Some points:
[ 0.4  2.6  1.2  0.8 -0.8 -0.5  1.5  0.3 -0.6  0.3 -1.2  0.6 -0.2 -0.7 -1.4 -1.1  1.3  1.2 -0.5 -0.8  0.2  0.6 -0.4 -1.5]
[-0.8 -0.1  1.2  0.9 -1.7  0.2  0.8 -0.8  0.4  0.3  1.5  1.   1.9  0.1 -1.   0.8 -0.1  0.6 -0.7 -0.4  0.5  1.  -1.1 -1. ]
[-1.2 -0.3  2.4  1.7  0.6 -0.7  0.7 -0.1 -0.2 -2.3  1.3  1.2  0.9  0.4 -1.1 -0.8 -0.4  0.  -0.7 -0.1  0.2  1.4 -1.3 -0.4]
[-0.9 -1.   1.5  0.6  0.4  0.1 -0.4 -0.9 -0.1 -0.6  1.3  0.4  1.   0.4 -0.5 -0.5 -0.9 -0.6 -0.1  0.4  1.2  1.3 -1.7 -0.6]
[-1.2 -0.2  0.9  1.5  0.8  1.4 -1.3  0.1 -0.2 -1.   0.1  0.8  0.8  0.9  0.  -0.5 -0.2 -0.7  0.2  0.8  2.   0.8  1.4  1.3]
[ 0.4  1.1 -0.5  0.2  0.3 -0.6 -1.1 -0.3 -0.6  0.3 -0.6  0.3  0.7  0.7 -1.3 -0.8 -0.9  0.   1.4  1.1  1.8 -0.1 -0.1  0.5]
[ 1.4  1.2 -0.3 -1.9 -1.9  1.2  0.2  0.9  0.5 -1.2 -0.3  0.9 -0.6 -0.2  0.6 -0.2 -1.3 -0.3  0.   0.2 -0.1  1.3  0.9 -0.8]
[ 1.  -0.2 -0.7 -1.4  1.2 -0.2  0.7 -0.1 -1.  -0.7  0.5 -0.3  1.3  1.2  0.9 -0.6 -0.3  0.1  0.1 -1.9  0.1  0.1  0.8 -0.6]
[ 0.8 -0.4 -0.2 -1.1  0.4 -1.1 -0.6 -0.2 -0.1 -0.8  0.9  0.5  0.4  0.6  0.7 -1.  -0.6 -0.1 -0.1 -1.1 -0.4 -0.3  0.2 -1.2]
[ 1.8 -0.1 -0.7  1.3 -0.3  0.3  0.1 -0.8 -0.2 -0.3  0.4 -0.1 -0.7  0.2  0.5 -0.9  0.1 -0.4 -0.2 -0.5 -0.2  0.   0.8 -0.1]
[ 0.5 -0.4  0.   1.8 -0.7 -1.5  0.7 -0.1  1.2 -1.   0.6 -0.7  0.4  0.7 -0.5 -0.7  0.2 -0.7  0.3  0.1 -2.2 -1.1  0.6 -0.3]
[-2.  -0.6 -0.1  0.6 -1.4 -1.7  1.6  1.3  0.9 -0.5 -0.8  0.5 -0.1 -0.2  0.6  1.6  0.  -0.7  3.3 -0.3 -0.5 -2.   1.2 -1.1]
[-0.8 -0.6 -0.4 -0.1 -1.5 -0.2  1.6  0.8 -1.2 -0.4  0.  -2.  -0.1 -1.7  0.8 -0.5  2.3  1.1  0.6  0.3  0.8 -1.2 -1.   0.9]
[-0.3 -0.3  0.6 -1.8 -1.4  0.6  0.7 -1.2  0.5 -1.2  0.2 -0.8  0.  -0.9  2.  -1.1  1.6  0.5 -0.6  1.6  0.2  0.1 -0.9  1.6]
[ 0.2  0.   0.9 -0.5  1.   0.7  0.  -2.2  1.5  0.  -1.7  0.6  2.1 -1.8  0.1  1.6  0.6 -1.8  1.   0.7  0.8  0.4 -1.2 -0.3]
[ 1.3  0.3  0.   0.2  1.2  2.8  0.8 -0.7  0.7 -1.5 -0.3  0.9  1.3  0.8 -0.3 -0.2  1.   0.3  0.2  0.6 -1.2 -1.9 -1.3  0.3]
[ 0.2  0.1 -0.7 -1.2  1.9  1.2 -0.1  2.  -0.3  2.1 -0.5  0.7  0.7  0.9  0.8  0.1  0.1  1.1  0.3  2.1 -2.7 -0.5 -2.8 -0.7]
[ 0.3  0.2  1.5 -0.4  0.7  0.   0.4  0.7  1.1 -1.1 -1.4 -1.   0.1  0.8  1.2 -1.1  0.   0.3  1.  -0.3 -0.9 -1.3  1.   0.1]
[ 1.9 -0.4  0.3  1.5  1.1 -0.8  0.3  0.9 -1.3  1.9 -0.1 -1.9  1.2  0.3 -0.6  0.2  0.6  0.1  0.2  0.  -0.4 -0.1  1.4  0.6]
[ 1.4 -0.3 -0.5  0.3 -0.3  0.8  0.6  0.  -0.7  1.1 -1.2  1.2  0.3  0.   1.3  0.4 -0.5 -0.4 -0.4 -0.8  0.2  0.8  2.   0.6]
[-0.1 -0.2  0.2 -0.9  0.1  0.2 -1.  -0.1 -0.8 -0.6 -2.  -0.7  0.1 -0.5  0.6 -0.6 -1.  -0.5 -0.6 -1.5  0.1  0.9  0.9  0.4]
[ 0.2 -1.8  0.7  0.1 -0.1 -0.3 -1.3 -1.  -0.3 -0.2 -1.3 -2.3 -0.9 -0.8 -0.8 -1.4 -1.7 -2.  -0.7 -0.4 -0.8 -0.7 -0.3 -0.6]
[ 1.4 -0.1  0.5 -0.9 -0.8 -1.1 -0.6 -0.4  0.1  0.6 -0.4 -0.2 -0.7 -0.1 -0.6 -0.4 -1.7 -0.1  0.8  0.2  0.2 -0.9 -0.8 -0.1]
[ 0.  -1.2 -0.5 -0.3  1.2 -0.7 -0.4  0.3 -0.1 -1.2  0.4 -0.4 -0.7 -1.   0.5  1.3  1.9  1.4  0.1 -1.6  0.7  0.6 -0.2 -1.6]
[-1.  -1.3 -0.8  0.9 -0.2 -0.3 -0.4 -0.6 -3.   0.4  1.2  0.6 -1.1  0.6  2.  -0.6  1.7 -0.8  0.8  0.1  0.6  1.1 -0.9 -1.6]
[-1.6  1.2  1.1 -0.4 -0.4  1.3 -0.3 -0.4 -1.8  0.2  0.9  0.5 -1.9  0.8  0.4 -1.2  0.1 -1.1  0.3  0.8  1.4 -2.6 -0.8 -0.7]
[-1.8  1.3 -0.3  0.   0.3  0.1 -0.1 -0.8 -0.1  0.  -0.2  0.5  0.7  0.6 -0.3  1.6  0.9 -2.3 -1.8  0.7  0.6 -2.1  1.  -0.4]
[-0.7  1.2 -3.  -0.3 -0.2  0.4  0.8  0.  -0.8 -1.  -0.7 -2.   0.9  0.1 -2.3  1.2 -0.7 -1.5 -0.1 -1.3  0.6  0.1 -1.4  0.9]
[-2.  -0.5 -1.5 -0.2 -0.4  0.  -0.2  0.8 -1.2 -0.8 -2.3  1.2 -0.4  0.5 -1.2  0.7 -0.9 -0.8 -1.4 -0.5 -2.7  0.9 -0.2  1.8]
[-1.1 -1.  -1.  -1.6 -0.6  0.9 -0.7  0.2 -0.7 -0.5  0.9 -1.2  1.   1.4 -0.2  0.7 -0.5  0.8  0.  -0.1 -2.   0.  -0.1  1.1]
[ 0.5  0.   0.3 -0.3  0.6 -0.4 -0.6  0.3  0.   0.1  0.2  0.3  0.6  0.6  2.2  1.1 -1.6  0.   0.7 -0.7 -0.2  0.2 -0.8 -0.6]
[ 0.9  0.5  1.5  1.1 -0.2  1.5 -1.2  0.2  0.7  0.2  0.8 -2.1 -1.7 -0.1  0.   2.1 -0.9 -0.2  0.6  0.1 -0.9  1.2 -0.9 -0.4]
[-0.5  1.7  0.7  0.7  1.  -0.1  0.3 -1.3  0.5  0.5  0.3  0.6 -3.   0.4  0.1  1.7  1.3 -0.1  1.5 -1.1 -1.3  1.6 -0.8  2.6]
[ 1.4  1.9 -1.2 -0.6  0.8 -0.2  0.7  1.4  1.  -0.7  2.2  0.1 -1.3 -0.4 -0.5  0.1  1.2 -1.8 -0.6 -0.2  0.4  0.   0.2  0.3]
[ 0.7  1.   0.6 -0.7  0.1  0.2 -2.3  1.   0.4  1.  -0.5 -0.3  0.1  0.9 -0.3  1.   1.5  0.   0.4 -0.1  0.2 -0.2  1.1 -0.8]
[ 1.4 -0.9  0.6  0.7 -1.1 -1.5 -1.4  1.1  0.1 -0.6 -0.8  0.3 -0.3  0.4 -0.1  1.1  1.   1.4 -1.5 -0.5  0.8 -0.9 -1.   1.2]
[ 0.5  0.1  1.4 -1.  -1.3 -0.9  0.5  1.3 -1.   0.5  0.6 -0.1 -0.2 -0.7  0.7  1.5  0.1 -0.7 -2.5  0.9  0.   0.2  0.3  0.1]
[ 0.8  0.2  1.2  0.   0.  -0.4  1.6 -0.9 -1.9  1.2 -0.1  0.9  0.  -0.1  0.5  1.  -1.3  1.6 -1.1 -1.   0.3 -1.6  0.1  1. ]
[-0.2  0.5  0.3 -0.4  0.7 -0.9  0.  -0.7  0.6  0.1 -0.2 -0.9  0.8 -1.2  1.1  0.1  0.4  0.6 -1.1 -0.3 -0.3  0.3  0.9 -1.3]
[-0.5  0.5 -0.4  1.9 -0.1  2.2  0.3  0.1  0.4  0.1  0.7 -1.8  0.2 -0.3  1.1  0.6 -1.5  1.5  0.2  1.   0.2  0.1  1.5  0.1]
[-1.3  0.2 -2.7  2.3  1.1 -0.5  0.1  0.6  0.4 -0.5 -1.   0.1 -0.8 -1.   1.3  0.3 -2.1  1.4 -0.8  2.5  0.6  0.7 -0.8 -0.9]
[-1.4 -0.3 -1.5 -1.3  2.2 -0.2  0.7 -0.7  0.5 -0.4  0.3  0.2 -1.7 -0.9 -1.7 -0.3 -1.1  2.7 -1.1  1.5  0.5 -0.6  1.8 -0.6]
[ 0.3 -2.3  0.2 -1.   1.4  0.6  1.4  0.9  0.7  1.8  1.8  1.  -0.4 -2.6 -0.9 -0.9 -0.7 -1.6  0.3 -0.2 -0.5  0.3  0.9  1.3]
[ 0.7 -1.8  0.6 -1.   0.   0.  -0.1  1.  -1.7 -1.1 -0.3  0.9  0.2  0.2 -2.2  0.1  1.   0.   2.5  2.2  0.   1.2  1.1 -0.5]
[-1.4 -1.6 -0.6  0.1 -1.3  2.6 -0.4  1.3  0.7  2.  -0.5  1.1 -1.2  0.4 -2.  -0.6  1.2  0.7  0.2 -2.3  1.  -0.7 -0.3 -1.8]
[-1.3 -0.5  0.4 -0.2 -0.3 -0.8  1.7  2.   2.5  2.2 -0.8 -1.2 -0.5  2.3  0.6 -1.6  0.4 -0.5 -1.4 -0.5  1.8  1.2 -0.9  1. ]
[ 0.2  0.  -0.7 -0.3 -1.  -0.9  0.6 -3.3  1.1  1.6 -0.4 -0.4 -0.6  1.9 -0.7  0.   1.   0.5 -0.4  1.4 -0.7  0.8  1.  -0.5]
[ 0.2  0.7 -0.2 -1.   0.7 -1.4 -0.1 -1.5  0.5  0.4  0.9 -0.5 -0.3  0.1 -0.7  0.  -0.5  0.3  0.8  0.   0.8  0.1  0.3  1.2]
[ 1.  -0.2 -0.6 -0.4 -0.2 -0.4 -1.4 -0.4  1.5 -0.6  0.8  1.6  0.3 -0.2 -0.2  0.  -0.2  0.9  0.5 -0.7  0.6 -0.5  0.3  1.8]
[ 1.6 -0.1 -1.3  1.6 -0.4 -0.4 -1.5 -0.4  1.1  0.4 -0.1  1.3  0.  -1.5  0.4 -0.9  0.2 -0.6  0.   0.2 -0.4 -0.6 -0.1  0. ]
[-1.4  2.3 -0.3  0.5 -0.8 -0.4 -2.3  0.2  0.4  1.7  0.8 -0.2  1.6 -2.3  0.2 -2.  -0.1  1.   0.5 -0.2 -1.2  0.1  0.6  0.4]
Along one direction, these points spread out more than along any other. For each point below, how far along it does it lie, from 0 to 99? 50 is the average, and the first point above lies past it. One standard deviation of the points above along it is 16.
[ 1.8 -0.1 -0.7  1.3 -0.3  0.3  0.1 -0.8 -0.2 -0.3  0.4 -0.1 -0.7  0.2  0.5 -0.9  0.1 -0.4 -0.2 -0.5 -0.2  0.   0.8 -0.1] 41
[-0.8 -0.1  1.2  0.9 -1.7  0.2  0.8 -0.8  0.4  0.3  1.5  1.   1.9  0.1 -1.   0.8 -0.1  0.6 -0.7 -0.4  0.5  1.  -1.1 -1. ] 85
[-1.3 -0.5  0.4 -0.2 -0.3 -0.8  1.7  2.   2.5  2.2 -0.8 -1.2 -0.5  2.3  0.6 -1.6  0.4 -0.5 -1.4 -0.5  1.8  1.2 -0.9  1. ] 63
[ 0.9  0.5  1.5  1.1 -0.2  1.5 -1.2  0.2  0.7  0.2  0.8 -2.1 -1.7 -0.1  0.   2.1 -0.9 -0.2  0.6  0.1 -0.9  1.2 -0.9 -0.4] 47
[-1.1 -1.  -1.  -1.6 -0.6  0.9 -0.7  0.2 -0.7 -0.5  0.9 -1.2  1.   1.4 -0.2  0.7 -0.5  0.8  0.  -0.1 -2.   0.  -0.1  1.1] 35
[-1.6  1.2  1.1 -0.4 -0.4  1.3 -0.3 -0.4 -1.8  0.2  0.9  0.5 -1.9  0.8  0.4 -1.2  0.1 -1.1  0.3  0.8  1.4 -2.6 -0.8 -0.7] 84
[ 1.4  1.9 -1.2 -0.6  0.8 -0.2  0.7  1.4  1.  -0.7  2.2  0.1 -1.3 -0.4 -0.5  0.1  1.2 -1.8 -0.6 -0.2  0.4  0.   0.2  0.3] 45
[ 0.2  0.  -0.7 -0.3 -1.  -0.9  0.6 -3.3  1.1  1.6 -0.4 -0.4 -0.6  1.9 -0.7  0.   1.   0.5 -0.4  1.4 -0.7  0.8  1.  -0.5] 46
[ 0.4  2.6  1.2  0.8 -0.8 -0.5  1.5  0.3 -0.6  0.3 -1.2  0.6 -0.2 -0.7 -1.4 -1.1  1.3  1.2 -0.5 -0.8  0.2  0.6 -0.4 -1.5] 68
[-0.3 -0.3  0.6 -1.8 -1.4  0.6  0.7 -1.2  0.5 -1.2  0.2 -0.8  0.  -0.9  2.  -1.1  1.6  0.5 -0.6  1.6  0.2  0.1 -0.9  1.6] 59
[-0.5  1.7  0.7  0.7  1.  -0.1  0.3 -1.3  0.5  0.5  0.3  0.6 -3.   0.4  0.1  1.7  1.3 -0.1  1.5 -1.1 -1.3  1.6 -0.8  2.6] 52
[ 0.2  0.7 -0.2 -1.   0.7 -1.4 -0.1 -1.5  0.5  0.4  0.9 -0.5 -0.3  0.1 -0.7  0.  -0.5  0.3  0.8  0.   0.8  0.1  0.3  1.2] 41
[-1.4  2.3 -0.3  0.5 -0.8 -0.4 -2.3  0.2  0.4  1.7  0.8 -0.2  1.6 -2.3  0.2 -2.  -0.1  1.   0.5 -0.2 -1.2  0.1  0.6  0.4] 37
[ 1.4 -0.3 -0.5  0.3 -0.3  0.8  0.6  0.  -0.7  1.1 -1.2  1.2  0.3  0.   1.3  0.4 -0.5 -0.4 -0.4 -0.8  0.2  0.8  2.   0.6] 31
